In the data rows, the value 128 means zero.
Here are some points:
167 122 127 143 109 146 121 132 148 139 110 130 162 118 134 118
114 143 161 134 115 119 144 143 128 170 100 114 150 131 128 158
122 81 123 109 88 128 145 107 99 159 101 107 128 131 139 100
100 144 110 136 155 116 117 127 159 113 153 115 114 127 137 114
133 104 136 114 120 132 144 153 123 141 123 111 142 99 125 138
152 57 67 99 72 161 140 145 93 99 122 63 177 59 142 84
109 147 155 98 141 124 163 125 133 168 103 131 150 109 138 138
98 78 160 122 82 130 109 89 91 166 68 159 129 171 99 104
115 145 167 126 139 117 142 142 124 144 143 107 141 120 116 154
133 132 152 119 122 129 154 123 137 147 91 138 140 134 117 154
121 133 196 152 124 115 102 131 153 151 144 103 167 152 70 180
109 96 136 119 115 132 118 57 118 139 94 181 79 200 129 84
136 91 138 125 103 142 118 98 124 149 68 169 133 158 107 112
107 126 141 115 137 148 132 107 123 133 109 148 119 151 135 114
158 115 24 92 135 154 167 144 130 84 143 109 124 50 213 86
139 133 72 136 143 131 137 138 140 104 130 148 95 125 154 121
120 120 154 130 112 123 113 114 103 116 121 151 117 141 127 140
120 138 187 121 150 111 133 141 130 169 123 103 157 114 82 147
121 50 112 84 92 146 160 123 109 162 52 132 131 101 133 79
140 140 91 124 135 131 134 161 130 98 164 94 132 92 142 110
113 156 179 129 148 118 120 85 134 122 84 176 98 190 83 161
131 119 140 127 131 121 125 157 127 140 180 99 155 92 124 145
162 126 102 149 139 140 103 150 123 97 195 109 127 103 150 113
152 167 145 138 158 131 115 121 143 113 155 128 132 133 120 147
131 74 87 94 109 168 136 125 127 97 131 123 140 101 147 107
137 152 93 165 160 113 123 131 129 107 163 155 107 148 133 130
106 156 165 123 156 108 131 107 133 157 109 157 106 164 110 155
135 110 148 116 119 150 139 150 128 135 108 92 140 88 121 141
144 114 91 138 121 143 103 87 146 76 97 188 85 170 150 96
113 116 110 116 146 159 120 80 129 104 105 185 85 174 149 88
111 109 156 95 123 147 139 109 117 169 71 156 125 152 110 109
156 161 117 125 165 141 124 132 142 116 168 120 130 120 130 129
124 173 141 154 131 103 133 168 116 150 159 73 179 93 126 188
130 165 115 136 126 95 139 150 122 135 155 98 137 85 134 150
153 162 144 153 165 126 105 116 157 122 186 144 122 131 123 161
126 141 82 126 132 147 126 140 117 95 120 116 103 125 139 97
150 149 89 141 119 123 150 181 136 124 152 65 156 68 168 152
138 147 113 107 112 103 165 203 100 152 142 34 181 49 127 163
125 113 114 115 134 142 133 153 112 104 142 86 132 79 127 130
143 138 117 130 142 144 101 109 121 77 162 151 121 142 124 131
136 129 118 119 166 126 132 124 157 91 144 111 128 101 113 146
102 90 153 127 113 141 103 94 132 128 88 181 130 144 109 104
148 66 141 107 79 150 134 109 94 163 74 135 146 147 115 110
127 138 187 144 114 120 107 144 137 156 148 110 151 140 101 146
145 135 171 146 106 128 138 123 133 159 112 117 157 136 123 170
122 127 116 110 140 122 142 124 120 140 111 134 113 126 138 138
125 138 156 107 150 141 135 106 137 136 112 160 126 148 111 139
153 126 98 128 153 132 141 118 108 133 175 129 122 129 127 126
129 50 108 94 80 140 146 111 92 133 81 110 115 112 134 83
116 127 121 119 134 135 122 117 130 115 122 151 109 150 120 94
12 more points follow, each with its number after it:
150 85 53 117 126 147 138 149 103 76 115 125 105 72 165 85 0
101 143 192 147 138 116 101 120 152 141 132 148 152 131 90 149 1
102 168 195 144 152 103 114 96 129 175 106 199 123 200 84 173 2
125 132 151 107 142 143 136 90 173 139 118 162 109 152 141 135 3
93 162 192 161 128 82 112 105 125 173 153 147 115 196 104 155 4
112 99 75 127 94 125 129 118 84 118 118 149 104 145 151 77 5
145 127 131 123 116 136 113 157 121 134 145 95 155 85 120 116 6
136 74 86 97 136 150 137 98 129 83 97 140 112 115 129 104 7
120 116 82 113 169 134 127 107 116 100 116 173 82 126 136 80 8
104 168 191 155 129 112 101 131 156 139 129 144 150 148 99 146 9
134 126 156 118 126 143 125 101 120 135 102 150 132 151 115 121 10
148 133 103 135 123 148 116 150 141 86 176 127 142 95 181 124 11
Which of these numbered points is nearest to each point below, ignoring the 3 directions in which the first points spread most? Its number follows each.
114 120 160 126 118 148 108 107 133 124 122 178 131 157 145 122 > 11
130 142 137 130 129 111 140 145 112 161 124 130 155 118 122 169 > 2
124 112 132 107 126 132 145 171 130 123 141 81 161 51 142 115 > 1
148 130 107 108 144 146 144 115 176 115 146 130 116 109 167 131 > 3
135 143 106 145 170 129 111 125 139 77 138 168 80 128 134 112 > 0
131 117 123 102 138 152 134 80 172 121 113 177 93 156 156 112 > 3
114 98 97 123 107 134 116 112 92 116 108 164 76 155 141 100 > 5
133 126 120 118 170 128 125 106 155 87 134 137 114 122 110 139 > 7
155 149 106 111 129 115 157 174 154 129 150 74 142 58 155 150 > 3
111 141 180 130 170 121 123 89 162 169 127 161 112 175 113 143 > 3
121 102 60 137 128 140 127 136 107 103 138 145 83 134 165 81 > 5
120 145 191 130 128 118 108 112 144 143 139 152 155 136 103 149 > 1
134 156 152 140 148 133 85 118 145 114 154 153 114 146 107 113 > 6
134 191 138 160 138 91 109 152 143 126 168 116 159 100 127 149 > 9
148 118 59 130 130 133 124 106 135 85 167 121 83 127 176 84 > 4
116 118 126 116 151 136 119 101 154 110 130 163 96 143 131 100 > 1
116 113 148 99 144 152 148 94 143 148 92 174 114 166 124 123 > 3
162 111 97 130 150 170 125 124 145 69 147 132 103 123 134 117 > 7
118 115 111 151 115 136 104 121 135 114 127 138 115 142 141 102 > 9
144 91 105 111 115 150 117 139 119 111 138 100 127 86 149 86 > 6
99 140 190 129 124 110 116 124 123 129 108 121 138 116 88 144 > 1
129 124 133 132 111 123 123 136 141 129 118 121 161 112 113 107 > 9
146 131 105 113 132 155 144 126 129 104 118 129 141 114 151 120 > 10
160 148 106 118 151 146 133 146 134 120 164 98 142 98 138 128 > 10
144 177 119 141 142 94 133 153 130 116 174 124 138 112 139 163 > 2
113 156 158 149 175 126 120 131 164 145 151 138 100 142 110 132 > 8
93 172 223 129 156 96 116 111 162 140 142 168 123 184 80 166 > 1
109 182 134 144 167 120 94 103 172 102 151 184 77 156 123 126 > 9
154 115 73 137 115 147 124 138 127 76 123 151 116 107 156 112 > 0
98 148 165 144 150 103 103 97 161 137 130 156 113 163 97 163 > 1
119 117 152 123 117 122 135 146 115 150 139 90 126 115 129 140 > 4
99 152 172 138 147 115 99 97 138 98 119 163 98 150 98 125 > 1
116 99 100 124 121 126 117 105 139 113 117 142 115 126 135 124 > 1
144 95 129 131 113 142 115 142 98 136 147 113 148 111 133 111 > 6
132 64 152 113 80 145 132 142 75 175 102 104 172 108 120 110 > 6
95 170 117 147 143 107 89 129 130 110 146 151 98 148 127 117 > 5
116 149 140 140 144 116 118 123 165 139 122 114 135 123 114 122 > 9
137 135 154 156 128 137 102 122 118 125 128 138 150 145 100 132 > 6
123 159 161 134 161 107 132 147 165 146 146 115 130 109 107 147 > 8
119 174 136 116 171 122 144 113 154 132 138 153 118 128 147 135 > 3
134 98 69 130 113 161 112 109 107 84 136 169 98 146 157 67 > 6
136 115 111 105 136 150 143 123 145 114 105 139 117 129 153 118 > 3
147 117 108 109 124 156 142 135 122 120 135 123 160 104 156 116 > 10
136 60 88 90 81 144 168 123 94 150 54 126 128 107 165 88 > 2
124 132 94 124 156 158 115 95 140 86 136 171 83 157 162 94 > 10
136 118 123 134 127 143 104 94 119 109 138 164 110 170 130 84 > 6
123 137 138 139 114 129 126 152 110 137 153 108 156 115 122 130 > 6
127 177 145 164 169 102 110 106 170 134 146 159 118 164 106 129 > 9
105 100 129 95 135 147 126 94 117 126 93 155 117 143 125 125 > 7
121 168 171 167 138 93 100 96 127 124 125 168 116 203 92 162 > 5
104 114 199 116 98 141 126 124 124 181 101 138 164 159 114 161 > 11
93 124 163 120 119 117 133 144 100 171 100 95 147 126 85 150 > 8
108 112 194 118 98 126 125 126 108 163 110 88 189 124 69 140 > 6
113 158 160 103 144 116 166 139 135 173 113 113 161 97 135 151 > 3
106 145 140 124 128 124 115 118 141 136 114 156 109 130 122 122 > 9
114 130 154 116 121 101 165 169 122 173 91 81 171 83 108 154 > 8
116 112 107 104 117 131 156 140 104 135 124 128 121 108 144 122 > 2
